The rows of R fall into 3 groups, which share some directions, and each row is roughly a mix of its group's hidden directions.
R (103 x 10):
[[ 21 -54  -4  65   6  -4 -20 -11 -10  -6]
 [-27  33  34 -33  34  29   0 -38   3  28]
 [ 21 -34   2  37   4  11 -58 -28 -31 -11]
 [ 32 -14  -8   8  14  33 -42 -29 -55 -12]
 [-27   5  15   3  37 -65  11  -2  42  -3]
 [ -1  32 -25 -29  -3  -2  41   6  12  63]
 [ 28 -26  -3 -15  34  28 -44   3 -43 -32]
 [ -7  -1  17  -5 -27 -37  28  35  62   4]
 [-23  18  10   4 -29   0  -2 -61 -30  44]
 [  6  -3 -14 -43  30 -25  -1  47  12 -49]
 [ 39 -53  -9   9  38 -43 -16 -11   7  11]
 [-35  26  20 -26 -11 -11  56 -42   8  15]
 [-34  56   7 -43 -12 -18  17  10  31  17]
 [ 15 -21 -33 -30  -9 -40  58 -15  -3 -22]
 [ 50 -32  19 -21  -3  23 -48  -1 -28 -21]
 [  3 -20  16  39  28  22 -64 -18 -21  11]
 [-31  36  28 -29 -51  17  37   1   7   8]
 [ -4  26  32   5  -2  27  11 -58  39  30]
 [-35  45  13 -19 -35  -9  47  19  23  14]
 [  9 -51 -17 -41  20 -15 -16  24  45 -12]
 [-19 -30  19  13  14  -1 -36  58  33 -24]
 [-27  23   7 -26 -58   8   6  19  37  34]
 [ 34 -35 -14   8  10   9 -49  14 -37 -40]
 [-32  11  46   0  28  -6  13   3  42  49]
 [ 30   6 -38 -30  21  -7 -49  47   2   0]
 [  8  16  -4   5  -5  46 -42 -28 -57  -8]
 [ 10 -20  -1  40  -2   5 -55 -43 -26  27]
 [-48  52  14  22   8 -30  22 -26  22   3]
 [-33  28  10  -7  -6   3  51  55  19  15]
 [-51  12  11  21  -7 -17  37  56  13   0]
 [-31  -8 -17  29 -38 -38   9  23 -46  24]
 [ 10 -15  38  -4 -15  -9 -45  32 -34  44]
 [ 13 -36 -15 -32  52  -5   4 -22 -46 -16]
 [ 55 -38 -15   1  32  28 -15  14   6 -37]
 [ 18 -37 -10  22  31   7 -58  -5 -41   2]
 [-35  14 -34   0  37   5 -20 -49  30 -26]
 [  8   4  -4 -15  21  -3  61   5 -60  13]
 [ 23 -17  44 -11   6  30 -22  31 -36 -42]
 [-33  30  14 -24  22 -11  40  31  47  13]
 [-32  27 -58  36  12 -13  -9  16 -31 -18]
 [ -9  34  10 -37 -22  -2  57 -16  40  -8]
 [ 22 -25 -12  47  32 -13 -52 -23   2 -23]
 [  6   1   5  -2 -57  34   4  31 -24 -48]
 [ 36 -42 -22  22   7 -30 -47  -6 -33  -7]
 [ 21 -26 -23   2  57 -37  11  -5  43   8]
 [ 10 -22 -13 -64 -24  25 -40  -3   7  24]
 [-25  24   4 -18  12  23 -57 -50 -19   8]
 [-33   7  51  -9  -7   5  44  31  36  17]
 [ -6   7  41 -12  28 -54 -24 -15 -26  35]
 [-15  -1  27  -7  42 -17  26   2  57  37]
 [-20 -18 -10 -54  29  31  25  32  -3 -33]
 [ 18 -38  18 -18 -28  18 -33  57  20  -6]
 [-20  27 -22  73   3  24  15 -10  -5 -21]
 [  2 -37 -28   7  19 -63  36  21   1  -3]
 [ 38 -34  25 -22 -25 -29  14  49   4  23]
 [-50  39 -27  35 -12   7  -9  37 -22 -16]
 [-22  13  20  -6 -16 -47 -31  -7  48  39]
 [  3 -50 -20  24  24  -1   9  63   6 -13]
 [ 20 -54 -23  54  21 -13   3  -9 -14  27]
 [ 11   0  34  19  -2  24 -72  -5 -26 -16]
 [ 33 -38 -32   1  39 -50   8  -8  24  -1]
 [-19   0  -5  -4  29 -45  37  11  55  24]
 [ 17 -16 -18   6  -5  -6 -57 -43 -45  15]
 [ 22  22  13 -46 -20  26  19 -39  10 -46]
 [ 18 -22 -17  13 -29 -35  17  32  30 -53]
 [-46  -4  15 -22  42 -20 -55  -2  17   5]
 [-35  20  -1  23 -27 -21  42  29  20  45]
 [ -7  21  -4  -2 -18  65 -21 -22   6 -49]
 [ 56 -50  19  -4  28   3 -16   3  33 -12]
 [ 46 -23 -24  42 -20   4  -5  31  43  -7]
 [  1 -27 -35 -16   2 -26  54  25 -44   2]
 [ 31  -7   4   6 -22  40 -51 -12 -43 -23]
 [-32   1 -58   0  17  25 -33 -39  18  11]
 [-35  -5  17  33 -37 -21 -17 -38 -47   8]
 [ 26  -2  27   5  45  63 -14  -8  27  -1]
 [ 15 -28 -15 -24  -2  16  -9   6  58 -53]
 [  5 -24  56  26 -10   5 -48  29  20  18]
 [ -7 -21 -38  18 -16 -62  18  41   3   3]
 [-28  -9  42   1  35 -23  25  -7   7  57]
 [ 13 -23 -37  60 -21  11 -36   8  11  26]
 [  9  10  51 -24 -32  49 -14 -28 -20  13]
 [  3 -50 -13  40  16   0 -10  30 -53  -8]
 [  7  19 -39  32  22  15 -67  -3   6 -12]
 [-25  24  19  25   4  10 -42 -29  -1  59]
 [ 16 -10  48 -15  -8  13 -34 -44 -16  42]
 [-12  -8 -62  27  17  -7   6 -27  49  -8]
 [  7 -48   6  13  10 -50  25  42  26  -5]
 [-12 -16   0  31  -1  -2 -20   7 -81   2]
 [ 12   4 -45 -19  43 -31  19 -48   5  16]
 [ 33 -60 -20   8  20 -19   3  37  24 -20]
 [-40  22  53 -11   0   4  21  -9  16  51]
 [ 18   6  24 -10 -27  68  -1  15  -8 -40]
 [-31  50 -20  10 -26   2  31 -40  33  10]
 [ 53 -60  23   2   2  12 -12  10 -21 -24]
 [-18   2  36  39  -3  32 -15 -48 -19  36]
 [-20 -28  28 -41  23 -21 -34  38  33  -9]
 [-15 -48  -2  26  21 -18  30 -37 -45   8]
 [-38  53  12 -15  13  46  27 -20   1  16]
 [-33  56   1   6   2  20  10 -50 -33   5]
 [ 44 -29  38 -31 -19 -16 -35  16 -22  24]
 [ 35 -51 -17  17  41 -35  -2  20  22 -14]
 [ -9  24   8  -8  27  31 -30 -46 -52 -11]
 [-42  50   3  34  17 -25  32 -30   7  -1]]
Here is one row of each group, with its name. Which group are the others in?
[ 37 -21 -39 -11 -11  13  22   3 -29 -57]
V
[ -5  27  24  31 -23  17  26  22 -58  27]
F
[-33  31  47  26 -20  28 -23 -33   3  24]
G

[-35  -7  -2   1  -2  -3  52  50 -42   8]
G
[-22  35  10 -40 -47  14  -7 -23  45   4]
F
[ -5  15  18 -38   7  12 -34 -30 -55  34]
F
[ 11 -28 -45   6  -6 -43  17   0 -52 -21]
V
[ -7 -10  25 -26  51  35  50  -6  -9 -20]
G
[ -7  -4  56   8 -29  44  -8  43   9 -14]
V
[-23  -1   2  10  57  13   2  25  -1  60]
G
[  2 -10  50 -55   3 -11 -50   7   4  -1]
F
[  2  11  41   3 -34  56 -37  -2 -29  -6]
V
